50 stands for zero in the data rows.
Some points, one per row:
array([52, 59, 49, 70, 60, 61, 32, 60, 52, 47, 44, 39, 24, 62, 60, 56, 71, 64, 58, 58, 52, 31, 42,
       57])
array([47, 56, 42, 55, 56, 49, 49, 54, 53, 56, 52, 51, 36, 45, 53, 48, 60, 47, 59, 57, 47, 48, 50,
       60])
array([39, 59, 57, 49, 42, 59, 25, 42, 45, 38, 71, 35, 43, 46, 44, 44, 31, 42, 42, 43, 57, 44, 55,
       40])
array([49, 46, 62, 57, 47, 55, 45, 48, 57, 49, 58, 42, 58, 47, 46, 59, 45, 51, 49, 38, 50, 61, 38,
       43])
array([68, 48, 35, 18, 70, 36, 92, 17, 35, 55, 53, 61, 52, 65, 67, 43, 46, 46, 44, 33, 64, 57, 63,
       54])
array([46, 44, 66, 52, 46, 49, 39, 46, 44, 60, 40, 55, 62, 65, 46, 30, 40, 46, 33, 43, 48, 46, 60,
       41])
array([52, 48, 59, 50, 50, 29, 47, 49, 60, 42, 42, 53, 55, 59, 34, 47, 55, 50, 62, 46, 58, 56, 31,
       52])
array([70, 49, 61, 50, 72, 67, 60, 35, 68, 48, 36, 64, 62, 26, 60, 75, 91, 40, 50, 45, 55, 65, 30,
       27])
array([48, 51, 46, 67, 46, 66, 34, 43, 84, 19, 75, 45, 30, 55, 32, 76, 42, 51, 59, 46, 71, 25, 28,
       48])
array([45, 36, 81, 57, 23, 42, 25, 55, 22, 53, 61, 47, 85, 59, 42, 17, 22, 20, 6, 38, 42, 43, 61,
       29])
array([61, 44, 51, 55, 63, 67, 42, 43, 60, 53, 30, 59, 52, 40, 48, 54, 68, 58, 57, 53, 59, 54, 43,
       46])
array([44, 55, 45, 75, 33, 68, 21, 48, 46, 35, 52, 44, 51, 57, 31, 52, 81, 63, 59, 85, 62, 25, 51,
       37])
array([52, 58, 64, 51, 63, 61, 54, 66, 44, 38, 55, 44, 35, 70, 72, 72, 47, 26, 47, 32, 58, 24, 53,
       47])
array([59, 58, 53, 59, 48, 68, 16, 39, 42, 35, 55, 45, 53, 65, 15, 49, 26, 31, 51, 32, 63, 50, 40,
       33])
array([45, 48, 61, 32, 43, 49, 36, 52, 60, 28, 53, 44, 54, 50, 35, 54, 44, 31, 59, 55, 58, 50, 35,
       47])
array([53, 72, 40, 28, 21, 64, 50, 61, 39, 21, 35, 50, 14, 56, 14, 72, 71, 55, 67, 38, 83, 17, 44,
       40])
array([48, 44, 30, 50, 46, 43, 54, 47, 49, 59, 32, 47, 47, 50, 62, 54, 30, 54, 54, 60, 48, 51, 58,
       64])
array([50, 46, 41, 43, 55, 30, 75, 29, 50, 70, 41, 68, 75, 41, 40, 42, 39, 40, 45, 35, 68, 58, 55,
       60])
array([53, 50, 30, 47, 48, 52, 69, 60, 60, 53, 40, 75, 53, 35, 31, 52, 52, 55, 47, 55, 54, 45, 72,
       28])
array([99, 50, 31, 31, 64, 70, 83, 25, 41, 35, 80, 45, 43, 50, 87, 82, 68, 30, 76, 26, 50, 63, 42,
       48])
array([58, 67, 0, 25, 72, 15, 83, 29, 37, 57, 32, 65, 50, 36, 68, 39, 26, 20, 73, 67, 60, 91, 58,
       71])
array([53, 51, 52, 57, 54, 51, 48, 51, 49, 57, 48, 47, 49, 53, 62, 53, 69, 63, 50, 56, 46, 43, 50,
       61])
array([50, 52, 55, 67, 54, 42, 38, 63, 56, 61, 54, 57, 41, 64, 46, 62, 50, 61, 61, 51, 40, 36, 38,
       81])
array([43, 35, 32, 36, 44, 24, 61, 50, 54, 62, 38, 38, 41, 60, 78, 50, 41, 58, 49, 65, 42, 51, 56,
       71])
array([44, 61, 57, 37, 30, 53, 60, 63, 69, 12, 70, 45, 42, 58, 52, 60, 69, 20, 51, 63, 54, 46, 31,
       39])
array([58, 50, 59, 65, 51, 41, 33, 62, 47, 58, 43, 56, 40, 44, 45, 44, 43, 65, 58, 59, 40, 45, 46,
       77])
array([53, 60, 34, 63, 53, 57, 30, 52, 37, 60, 59, 62, 34, 33, 65, 52, 54, 61, 54, 71, 37, 33, 58,
       76])
array([39, 52, 49, 40, 54, 58, 37, 46, 68, 48, 41, 47, 44, 28, 45, 43, 39, 45, 59, 47, 44, 60, 40,
       56])
array([54, 50, 58, 58, 27, 52, 51, 75, 58, 37, 68, 36, 60, 53, 15, 65, 35, 49, 59, 59, 42, 65, 29,
       61])
array([44, 41, 71, 61, 59, 26, 53, 45, 31, 65, 70, 56, 66, 56, 45, 55, 45, 50, 40, 34, 46, 59, 49,
       42])
array([61, 51, 50, 41, 45, 65, 68, 58, 55, 58, 56, 60, 54, 45, 58, 82, 52, 45, 52, 42, 41, 48, 57,
       48])
array([39, 61, 51, 55, 57, 51, 47, 69, 46, 57, 46, 61, 40, 48, 54, 69, 62, 41, 54, 56, 67, 32, 62,
       45])
array([28, 56, 0, 49, 43, 55, 74, 70, 55, 64, 20, 24, 33, 39, 45, 69, 59, 80, 52, 50, 74, 50, 38,
       50])
array([74, 49, 25, 30, 62, 36, 87, 25, 34, 43, 60, 57, 46, 65, 60, 52, 34, 51, 47, 29, 62, 57, 62,
       55])
array([60, 26, 34, 38, 75, 27, 72, 20, 59, 73, 42, 75, 78, 51, 42, 54, 33, 30, 40, 38, 64, 65, 46,
       61])
array([21, 42, 36, 49, 16, 33, 93, 61, 35, 51, 94, 4, 63, 1, 65, 35, 46, 36, 39, 35, 28, 74, 65,
       32])
array([69, 49, 50, 57, 60, 68, 44, 39, 51, 56, 33, 64, 56, 26, 44, 51, 77, 64, 53, 50, 49, 53, 43,
       43])
array([13, 55, 4, 40, 33, 56, 60, 45, 64, 35, 37, 49, 33, 40, 40, 71, 88, 44, 71, 65, 99, 13, 11,
       59])
array([58, 61, 69, 76, 46, 37, 46, 95, 55, 78, 71, 64, 40, 54, 40, 61, 38, 84, 59, 46, 25, 58, 51,
       91])
array([23, 52, 55, 44, 34, 42, 66, 51, 66, 43, 66, 40, 63, 35, 22, 25, 59, 45, 48, 43, 76, 53, 48,
       12])
array([46, 62, 56, 47, 53, 54, 35, 38, 74, 45, 60, 59, 39, 70, 39, 69, 32, 44, 52, 33, 62, 33, 37,
       48])
12 more points follow, each with its number after it:
array([32, 69, 0, 68, 99, 51, 82, 64, 27, 70, 50, 38, 35, 32, 19, 35, 62, 83, 80, 40, 72, 65, 60,
       39]) 0
array([69, 48, 44, 52, 69, 63, 39, 39, 64, 50, 8, 63, 54, 28, 53, 62, 96, 68, 65, 54, 55, 56, 25,
       33]) 1
array([49, 51, 67, 72, 41, 25, 29, 87, 51, 65, 69, 63, 22, 52, 60, 62, 54, 59, 59, 63, 36, 38, 33,
       99]) 2
array([19, 45, 34, 34, 38, 50, 95, 44, 37, 39, 50, 23, 45, 0, 81, 31, 54, 45, 34, 52, 25, 83, 60,
       48]) 3
array([20, 39, 15, 35, 33, 33, 93, 57, 43, 32, 60, 18, 48, 0, 70, 42, 59, 43, 53, 50, 37, 87, 61,
       50]) 4
array([55, 47, 59, 57, 37, 50, 43, 63, 52, 44, 60, 46, 54, 41, 42, 50, 37, 43, 53, 61, 39, 57, 48,
       56]) 5
array([43, 67, 43, 58, 57, 55, 32, 48, 50, 45, 53, 66, 43, 32, 32, 62, 47, 71, 68, 49, 62, 43, 37,
       43]) 6
array([48, 45, 49, 59, 48, 45, 36, 48, 47, 51, 45, 60, 43, 48, 47, 61, 48, 65, 53, 48, 52, 41, 43,
       52]) 7
array([27, 49, 30, 48, 33, 59, 78, 50, 38, 40, 57, 24, 51, 15, 56, 56, 63, 44, 43, 51, 40, 66, 56,
       43]) 8
array([57, 52, 67, 45, 56, 55, 29, 45, 96, 47, 45, 53, 38, 42, 41, 45, 42, 36, 56, 49, 44, 70, 23,
       50]) 9
array([12, 41, 28, 44, 37, 57, 91, 37, 30, 38, 68, 31, 45, 0, 65, 51, 70, 48, 31, 56, 36, 69, 56,
       44]) 10
array([62, 45, 43, 82, 50, 44, 8, 72, 55, 60, 19, 53, 45, 54, 75, 37, 73, 63, 63, 70, 29, 44, 44,
       65]) 11
Which of these numbered points is nearest to each point below by angle, seen from the average point of the first points? Its number follows each.
array([29, 53, 48, 47, 33, 44, 52, 61, 51, 47, 45, 52, 35, 45, 31, 66, 52, 53, 66, 56, 74, 44, 51,
       48]) > 6
array([54, 52, 60, 65, 47, 41, 31, 65, 42, 56, 59, 63, 35, 51, 51, 55, 46, 56, 56, 57, 43, 43, 42,
       74]) > 2
array([59, 51, 32, 54, 68, 60, 51, 45, 43, 46, 40, 53, 41, 36, 41, 59, 49, 53, 64, 49, 73, 49, 58,
       52]) > 0
array([38, 61, 44, 46, 37, 65, 62, 57, 46, 48, 68, 23, 47, 65, 30, 42, 57, 60, 54, 68, 45, 48, 56,
       28]) > 8
array([34, 51, 41, 50, 50, 48, 57, 52, 53, 49, 51, 51, 38, 59, 42, 56, 49, 49, 61, 48, 60, 44, 49,
       49]) > 0
array([62, 50, 63, 64, 48, 34, 24, 87, 61, 56, 63, 50, 39, 64, 44, 70, 43, 76, 77, 64, 23, 32, 39,
       99]) > 2
array([72, 45, 59, 51, 60, 67, 48, 51, 65, 66, 34, 61, 65, 36, 58, 53, 80, 45, 55, 51, 44, 52, 45,
       36]) > 1
array([29, 56, 37, 45, 48, 45, 69, 49, 36, 46, 67, 30, 41, 22, 53, 44, 49, 46, 42, 53, 48, 66, 63,
       52]) > 10
array([58, 49, 50, 58, 47, 44, 27, 31, 42, 47, 36, 63, 40, 62, 52, 69, 44, 73, 53, 51, 55, 40, 40,
       54]) > 7
array([25, 46, 39, 53, 50, 35, 71, 44, 30, 49, 52, 42, 45, 5, 66, 38, 48, 51, 42, 58, 43, 64, 70,
       43]) > 3
array([45, 53, 45, 72, 49, 50, 29, 22, 36, 67, 36, 69, 44, 53, 58, 80, 50, 96, 57, 41, 64, 26, 19,
       72]) > 7
array([45, 41, 57, 76, 53, 47, 53, 93, 60, 48, 55, 56, 56, 37, 32, 67, 50, 36, 70, 73, 34, 67, 43,
       52]) > 5
array([51, 57, 50, 54, 42, 56, 46, 44, 50, 44, 60, 47, 52, 50, 50, 50, 32, 45, 51, 37, 52, 47, 54,
       46]) > 5
Now 12 new points, numbered from 0 again:
array([51, 66, 45, 59, 55, 59, 36, 52, 40, 55, 53, 30, 30, 82, 67, 53, 83, 65, 57, 55, 59, 24, 44,
       58]) 0
array([41, 59, 42, 38, 42, 56, 65, 62, 55, 28, 57, 46, 43, 52, 53, 66, 60, 48, 52, 36, 69, 43, 48,
       41]) 1
array([51, 41, 66, 42, 39, 49, 49, 38, 44, 56, 45, 37, 71, 70, 46, 33, 48, 41, 29, 40, 50, 50, 50,
       35]) 2
array([52, 48, 66, 51, 44, 45, 44, 51, 39, 59, 50, 48, 64, 73, 42, 24, 34, 32, 27, 47, 43, 49, 59,
       39]) 3
array([46, 58, 53, 50, 46, 65, 41, 40, 49, 45, 70, 39, 58, 51, 36, 39, 35, 45, 49, 43, 67, 43, 58,
       33]) 4
array([49, 50, 56, 42, 41, 62, 54, 38, 63, 30, 63, 38, 54, 18, 42, 49, 53, 50, 51, 57, 54, 67, 39,
       46]) 5
array([45, 31, 69, 43, 41, 48, 41, 43, 36, 64, 37, 51, 66, 56, 47, 36, 52, 41, 17, 40, 46, 51, 54,
       44]) 6
array([48, 47, 70, 54, 70, 72, 30, 51, 58, 41, 54, 41, 73, 53, 67, 24, 70, 35, 48, 61, 32, 61, 57,
       53]) 7
array([55, 43, 78, 68, 37, 35, 55, 67, 40, 56, 85, 70, 59, 51, 40, 68, 56, 56, 47, 54, 29, 63, 48,
       47]) 8
array([39, 44, 20, 61, 67, 33, 47, 33, 36, 67, 16, 51, 33, 69, 83, 41, 41, 60, 68, 59, 44, 59, 64,
       67]) 9
array([58, 50, 58, 51, 53, 42, 43, 54, 38, 57, 44, 52, 49, 62, 63, 49, 66, 59, 50, 51, 32, 48, 55,
       58]) 10
array([41, 49, 32, 56, 44, 39, 49, 66, 65, 79, 45, 61, 36, 56, 75, 54, 67, 82, 54, 67, 43, 27, 55,
       88]) 11
The same question for these:
array([50, 46, 30, 33, 59, 22, 52, 43, 37, 64, 13, 58, 36, 47, 72, 60, 21, 47, 59, 70, 33, 57, 54,
       72]) > 9
array([43, 28, 84, 65, 65, 10, 67, 43, 38, 88, 69, 48, 89, 48, 25, 58, 44, 82, 39, 43, 44, 66, 40,
       43]) > 8
array([38, 66, 54, 49, 45, 61, 31, 42, 50, 36, 67, 43, 52, 51, 34, 38, 31, 33, 46, 45, 58, 43, 51,
       32]) > 4
array([45, 43, 46, 56, 66, 46, 61, 42, 55, 64, 46, 61, 58, 44, 45, 48, 60, 62, 46, 42, 53, 56, 55,
       37]) > 6
array([37, 57, 51, 56, 43, 67, 40, 45, 54, 38, 68, 41, 56, 42, 38, 41, 25, 26, 49, 36, 42, 45, 52,
       41]) > 4
array([40, 77, 38, 62, 47, 46, 35, 48, 41, 69, 47, 66, 43, 34, 62, 46, 62, 75, 52, 63, 36, 25, 56,
       61]) > 11
array([38, 68, 48, 83, 61, 49, 9, 60, 40, 53, 46, 16, 22, 84, 68, 49, 90, 79, 55, 73, 60, 9, 34,
       62]) > 0
array([42, 57, 36, 58, 51, 50, 49, 56, 49, 64, 66, 52, 43, 40, 62, 50, 73, 61, 52, 66, 37, 45, 48,
       53]) > 11
array([52, 59, 45, 34, 25, 31, 76, 67, 48, 50, 37, 52, 57, 87, 45, 52, 19, 34, 33, 58, 50, 21, 79,
       67]) > 3
array([53, 46, 58, 38, 54, 52, 46, 59, 55, 50, 50, 44, 53, 51, 52, 46, 54, 38, 47, 60, 35, 58, 55,
       58]) > 7
array([49, 70, 61, 47, 48, 63, 28, 41, 48, 18, 60, 47, 48, 39, 47, 32, 23, 36, 69, 47, 67, 45, 51,
       40]) > 4
array([35, 45, 19, 48, 54, 34, 54, 48, 46, 52, 32, 47, 40, 49, 76, 45, 44, 48, 62, 72, 47, 51, 62,
       63]) > 9
array([49, 55, 43, 54, 49, 43, 48, 55, 47, 53, 54, 55, 48, 45, 58, 50, 55, 54, 53, 57, 45, 48, 50,
       56]) > 11
